Questions about the array below.
1) Report the entry in the top-right corner.
2) Report the entry directly above 524.
3) Report the bottom entry of the column that holds the largest entry.
293,489,215,829,778
226,524,670,260,649
1) 778
2) 489
3) 260

x =
array([[201, 289, 197, 281, 672, 294, 385, 789, 402, 398, 449, 587, 448,
        266],
       [565, 363, 599, 748, 531, 187, 275, 820, 273, 206, 485, 286, 276,
        347],
       [385, 280, 475, 228, 204, 556, 644, 380, 924, 268, 158, 694, 476,
        215],
       [212, 458, 260, 731, 339, 370, 261, 236, 224, 204, 166, 650, 220,
        537],
       [393, 300, 271, 343, 319, 611, 550, 467, 435, 766, 285, 305, 227,
        456],
       [519, 251, 535, 146, 644, 821, 343, 642, 490,  68, 579, 311, 450,
        498],
       [174, 518, 224, 200, 329, 172, 219, 165, 350, 307, 491, 492, 795,
        182],
       [212, 908, 907, 113, 275, 915, 573,  93, 513, 323, 336, 281, 681,
        241],
       [581, 683, 997, 714, 711, 286, 182, 233, 863, 354, 588, 672, 812,
        741]])
The smallest entry: 68
The entry just right of 491: 492
Find the entry just right of the largest entry.
Answer: 714
The entry just left of 485 is 206
Find the entry just left of 266.
Answer: 448
Find the entry just left of 683.
Answer: 581
The entry just left of 260 -> 458
Find the entry just left of the largest entry.
Answer: 683
Find the entry just right of 354.
Answer: 588

M = [ 50   2  -4  19  17   0 -14]
The entry just left of 19?
Answer: -4
The entry just left of -14?
Answer: 0
The 2nd entry from the left: 2

[[ 2  7  2  1  0  0  3  3 10  6  0  2]
 [27 11  5 12  2  0  9 32 47 66  1  7]
 [ 6 33  5  2  0  0 23  6 12 14  0  4]
 [ 2 15  3  1  0  0  7  3  8  7  0  2]
 [15 18  9  8  3  0 16 26 26 45  0  7]
 [28  6  2 11  1  0  4 29 53 65  1  6]]
Rows and columns are numbered from 0.
The entry in the bottom-right corner: 6
The entry in row 0 and column 2 is 2
Which number is the top-left entry?
Answer: 2
The entry in the top-right corner -> 2
Which number is the entry in row 1 and column 0?
Answer: 27
Which number is the entry in the bottom-left corner?
Answer: 28
Which number is the entry in row 2 and column 1?
Answer: 33
The entry at row 0, column 1: 7
Which number is the entry directly above the largest entry?
Answer: 6
Which number is the entry just left of the largest entry?
Answer: 47
The entry just right of 65 is 1
The entry at row 2, column 0 -> 6
Which number is the entry at row 1, column 2?
Answer: 5
Which number is the entry just left of 32?
Answer: 9
Which number is the largest entry?
Answer: 66
Which number is the entry in row 2 and column 2?
Answer: 5
The entry directly below 66 -> 14

Questions about the grid below. Rows and columns are numbered from 0.
1) Read off the entry in the top-left corner.
2) Read off the entry directly above 43.
3) Read off the entry in the bottom-left corner.
4) Read off the entry directly above the smallest entry.
5) Read off the minimum.
6) Read off the entry in row 0 and column 2.
7) Read off the entry at row 1, column 2.
8) Read off the entry in row 2 and column 0.
[[ 18 -24   5   5   0  -9]
 [-21   1  19  19 -23 -35]
 [ 39 -50  -7  -7  28  -6]
 [  6 -17   1   1   2  -7]
 [-31 -13  29  29 -17 -39]
 [-18 -19 -37 -37  47 -33]
 [ 46 -60 -23 -23  23   7]
 [-17 -23 -15 -15  43 -40]]
1) 18
2) 23
3) -17
4) -19
5) -60
6) 5
7) 19
8) 39

[[-46  -6   1  21  23 -60  -6 -43  39 -46  45  -9 -36]
 [-55 -41  52   4  32 -54  33 -30  41  12  48 -49  25]
 [-42   1  -6   6  15 -47 -27 -49  15 -41  16   3 -38]
 [ 28   7   0 -21 -12  39  -9  20 -31  24 -38  11  17]
 [ 25  29 -29 -22 -20  37 -45  -1 -48   4 -58  39 -15]
 [ 10   0   7 -23  -6  20 -15  -1 -27  22 -34   5  18]]
Counting starts at 0.
Read off the entry directly above -31.
Answer: 15
The entry just right of 6 -> 15
The smallest entry is -60
Read off the entry in the bottom-right corner.
Answer: 18
Read off the entry just left of 21.
Answer: 1
Read off the entry in row 0 and column 1.
Answer: -6
The entry in row 1 and column 1: -41
Read off the top-left entry.
Answer: -46
The entry just right of the largest entry -> 4
The bottom-left entry: 10
Read off the entry in the top-right corner.
Answer: -36
The entry just right of 3: -38
The entry directly below the smallest entry -> -54
Read off the entry directly below the largest entry.
Answer: -6
The entry directly above -30 -> -43
Read off the entry directly above -45.
Answer: -9
Read off the entry just right of the smallest entry.
Answer: -6
Read off the entry in row 1 and column 2.
Answer: 52
Read off the bottom entry of the column that holds the smallest entry.
Answer: 20
The entry just left of the smallest entry -> 23
The entry in row 2 and column 0: -42
The entry just right of 28 -> 7
The entry directly above -23 -> -22
Read off the entry just right of 22.
Answer: -34
Read off the entry directly below 16.
Answer: -38
